Each path is a new rotation, seen through one point. The rows after it are directions, each followed by how far the rotation turns it, in degrees a step (0 if it stays put).
Each turn is a multiple of 5 degrees from 10 to 175, or 0.
Each row of a path follows its step; steps can be skipped.
path 1
step 0: [-10   7   6  40  -7  -8  11  -2 -38   1  -4   7  29  -1  11  23  19 -26
 -25 -10   1  30   8   7  21  -7  19   5]
step 1: [-10 -24 -13  20  -5   5   1  25  -9 -29   2  17  28 -16 -12  -3  20   5
 -26 -17   5  -9  26  26 -19   1  13 -30]
step 2: [-18   0 -21  23   8   2   0  22   1  10  -8 -11  14 -22 -39   1 -28  18
  -3   5 -28 -25  26  -1 -28 -10   0  13]
step 3: [  5   9 -15   8  -7   5   8  20 -12   1  -4 -10   8 -17  -3   2  13 -23
  -4  21 -35 -20 -16 -31  10 -49  -4  25]
step 4: [ 23  37 -35  -4 -10   1  19 -11   2 -17  -1  18  18   8   5  -4  43  -3
   1  -5  -5  -7  22   3  22 -21  18  10]
step 5: [ -2  11 -32   0  -3  -4   1 -20 -11  10 -24  27   1 -28  13  17   7 -11
   6 -13  15  11  33  28 -37  -5  10  13]
step 6: [ -5 -30 -18  18  24   4 -12  23  -4   7 -42  20   6 -19   1  39  -5  -3
   7  28  -9  13   4  14   5 -11   5  -8]
step 7: [ -2 -15  -6  30  17   2  -9   4  16  13   4 -30  26  10  -6  17  30  22
  -4   5 -16  12  13  -3   5 -47   3 -19]
step 8: [ -4  11  -9  -3  26  12  40 -12 -17  -3   0 -41  26 -32 -11 -21  19  -3
 -15  -8   1  10  14  -6  -9 -17  17  -4]
step 9: [-22  24 -21  11 -13   9  14   5 -36   9  -2   4  45 -13  -6   3   1 -30
 -12  16 -15   1  -3  22   3  23  12  11]
step 10: [ -5   1 -27  18 -29   8 -16  12  -6  -2 -12  32  16   7 -13   3   6 -26
  -9   3 -14 -25   4  10 -19 -22   8 -44]
step 11: [ 12   8 -16  28  15  -4  -5  -5  -6   3 -29   9 -12  -2 -39   9 -14  11
  -4 -20  -4 -24  30 -17   0 -36  23   2]
Speeds:
[  0   8  -2 -12   3  -6   5 -10  -7  -7  11  -4   0  -3  10  -1   0   1
 -12  -9 -10  11   0  -2  13  -5   6   3]
85
[ -4   5  16   2  14   5  -5  -1 -20   2  -6   8  -5  -7  -2  -3   0  -4
   0   9  -3   1  -4   1   2  -1  -6  12]
120
[ -7  -3   6   1   6   4  -1 -10  -8   8  -1 -14  11   5  -9   2  -2  -7
  -5   0   5   4  -8   4   2   6   7 -19]
40
[ -3   3  -3   1  -2 -11   3  -6  -5   5 -13 -11  -6 -10   4 -12  -5  16
  -1  -4   6 -11  -2   9  -3   0   6   2]
115
[ -4 -11   6  -7  10  -4   1   1   8  -7   8 -17   6  -7 -10   7   6   6
   1   3  -8 -11  -1   1  -1  -1  -7   9]
70
[  2 -13   1 -10  -1   4   3   4  -3  -9  -4   0  -8 -13   8  -6   5 -12
  -4  -2   5  -2  -9  -6 -10 -10  -2 -11]
155
